Each named move below is a turn or a mirror, shown by a few rows before and after it. Which moves, in which order, take the first row of each later pair to the second? The first pair is answered.
N (before |-> after):
-370 -133   16  123   62 -170 -226 -294 -330  141 -116   51 -220  -21 -375 -155 |-> -397   73  150   50   -7 -153  -90 -322 -408  118   -8   -6 -270  -90 -295 -160
 -27  298   86   89 -126  -24   50  101   87   -3  -51  256 -150 -212  -65  -88 |->   -1   99  -36  184  -43  -23 -108  139  134   22 -180  292 -120 -129 -136  -79
-178  193 -157  -47   94  -22 -147  232   80 -474  352  -24  130  -95  -34  -71 |-> -160   91 -231   -9  130  -38 -184  236  124 -473  326  -29  138  -54  -51  -78
D (before |-> after):
-533 -238    5 -377 -185  310 -254 -161   62   92  172 -488  -67 -355 -581   44 |->  439 -316 -287  -35 -215 -109  125  -82  321  563 -185  429 -283 -183  -99 -505
 -60 -170 -195  231   87   45 -456   35  -17  -86 -231  -36   87  196   -9  177 |->   19 -197 -238  247   76   -3 -412   31   15  -34 -301   62   57  215   58  101
 -65 -269  -32  432  308   82 -254  184  298 -345  -55  -63  216   60 -415  414 |->  260 -307 -142  561  284  -73 -128  212  399 -179 -156  251  158  115 -214  240
-199  391  263   93  525 -171  163   68  372  -96  201  141   21 -203 -119  681 |->   83  361  170  195  485 -328  261   87  437   28   91  417  -46 -148   25  524
Y (before |-> after):
 209  -54  178  -19  -36  -40  306   -3  -27  -70  172  154   22  -61  -50 -154 |->  113  -80   33 -180 -173   33  255   35 -158    9   81   34   38   19  -26 -256
-279  229  287 -114  110   79 -105   14   -8  -35  141 -299  -90   -4 -177  317 |-> -295  229  272 -183   79   94  -91   10  -56  -12  134 -320 -106   38 -142  318
-121   30  149  149  -24 -159   58   33  103 -222  249  292 -202 -334 -184 -118 |->   39  212  230  -56 -130 -135  309  -44  -69  -56  264  171 -176 -289   22 -135
  83  129  312 -157   -8 -175  135 -193   -3  355 -159  272 -153    5 -134  -22 |->  -22   16  165 -312 -138  -86   65 -165 -107  423 -235  157 -128   58 -130 -131
B (before |-> after):
-310 -676 -159 -418 -193  -41 -337 -429 -415  581 -191 -629 -208  239 -211  210 |-> -615   92  307  422  272  176 -471  106  364 -701  374   37   38 -388 -438  263
-591 -232 -421  -80  -85  280 -243  293 -165 -259  -83  121 -187   46 -426 -155 |-> -605 -275 -430 -202 -134  286 -233  243 -259 -160  -99    9 -210   64 -440 -114
 165  214  154  512  354  124   26  242  192 -347  -62  463   68  -18   46 -146 |->  265 -258  -47 -132    4    3  124 -191 -417  507 -313 -145  -91  343  133  -99
-313  526 -708 -228 -888  292  -18  464   97 -282   25 -335   26   13  292 -268 |-> -330  528 -681 -245 -898  281  -25  429   66 -274   35 -371   17   21  295 -255

Each pair is two moves apart.
  59 -153 -388  355   28 -291 -115 -208  159  183 -473  342 -102  242   38 -123 |->  328   92 -150  263    1 -381  229 -328   83  264 -312  310  -75  201  231  -43 | Y Y
  91 -138  100  -11   -4   99  251  432 -149   29 -229   48  559  101  395   27 |->  -22 -275   54  207  113   96   34  500   42 -120 -221  186  548   41  204   56 | Y Y
-680 -129  121 -255 -325  -22 -149 -333 -274  397  166 -305 -299 -207 -230    9 |-> -533 -102  412  154   38 -222 -146 -388   57  164  392   28 -350 -416 -356  223 | Y Y
  62 -270 -317 -250 -333 -283  190  -10 -178   34   29 -102  120  -42  230 -146 |-> -226   11 -131  -34 -173 -151  116  168   37 -463  287   -7  276 -274   86  -17 | D B
 183  202   -4   74   37 -133  128  112  210   71  134  284  -47  -92   22  -76 |-> -144  -34  -60   43  169  -11 -194  149  200 -116  104   -7   86  -27 -301  141 | D N
-190  428  407 -139 -386 -146  368 -267  -98  203  357  -15 -437 -402  176 -134 |-> -454  426   19  169 -383   84    7  258  221 -276  143  337 -263 -413   60 -485 | Y B
  35  188  222 -128   87   58  104  122   18 -227  313  -19  228 -180   71  150 |->  196 -226  -54   84  249  -36 -120  218  193 -162   65  161  257  -12  -44  110 | N D
 215 -220 -150 -167 -114  -91   -2 -107 -124  269 -203   27  -89  298   66 -165 |->  240 -273  -42  187  166 -186 -121  -85  184   49  -70  301 -115  119 -124  -36 | Y Y
 195 -363 -190  198   68 -323  148   54  327  -72 -259   95  -60   84   16   57 |-> -132  219  229 -131 -154  -98  458  -89   54 -236  128 -244  -98 -169   88  151 | N D
 118   38   26   21  208 -131  -17   85  318 -301  230  170  541   74  -28  117 |->   63 -239 -134 -347   61 -134  -63  -88   -3   53   66 -243  482  267  -38  187 | B D
 372 -470 -168 -255  249  145   -8  100 -223  218 -371 -450  384  536  160  435 |->  548   64  120 -362    6  106  536  -12 -345  327 -138 -308  228  363  540  238 | N D
 -85 -167 -251  191 -228  -86 -187   46  249  221 -102  285 -222  -94   -7 -295 |->   54  117   43  252 -156 -157  101  -68  320  186  148  344 -269 -260  108 -194 | Y N
 120 -299   96 -124  406  223 -261 -237  100 -119   33 -282   94  175 -307  324 |->  636 -234   32 -105  324   29   88 -265  153  188  -69   47  -13  277   39   93 | D Y
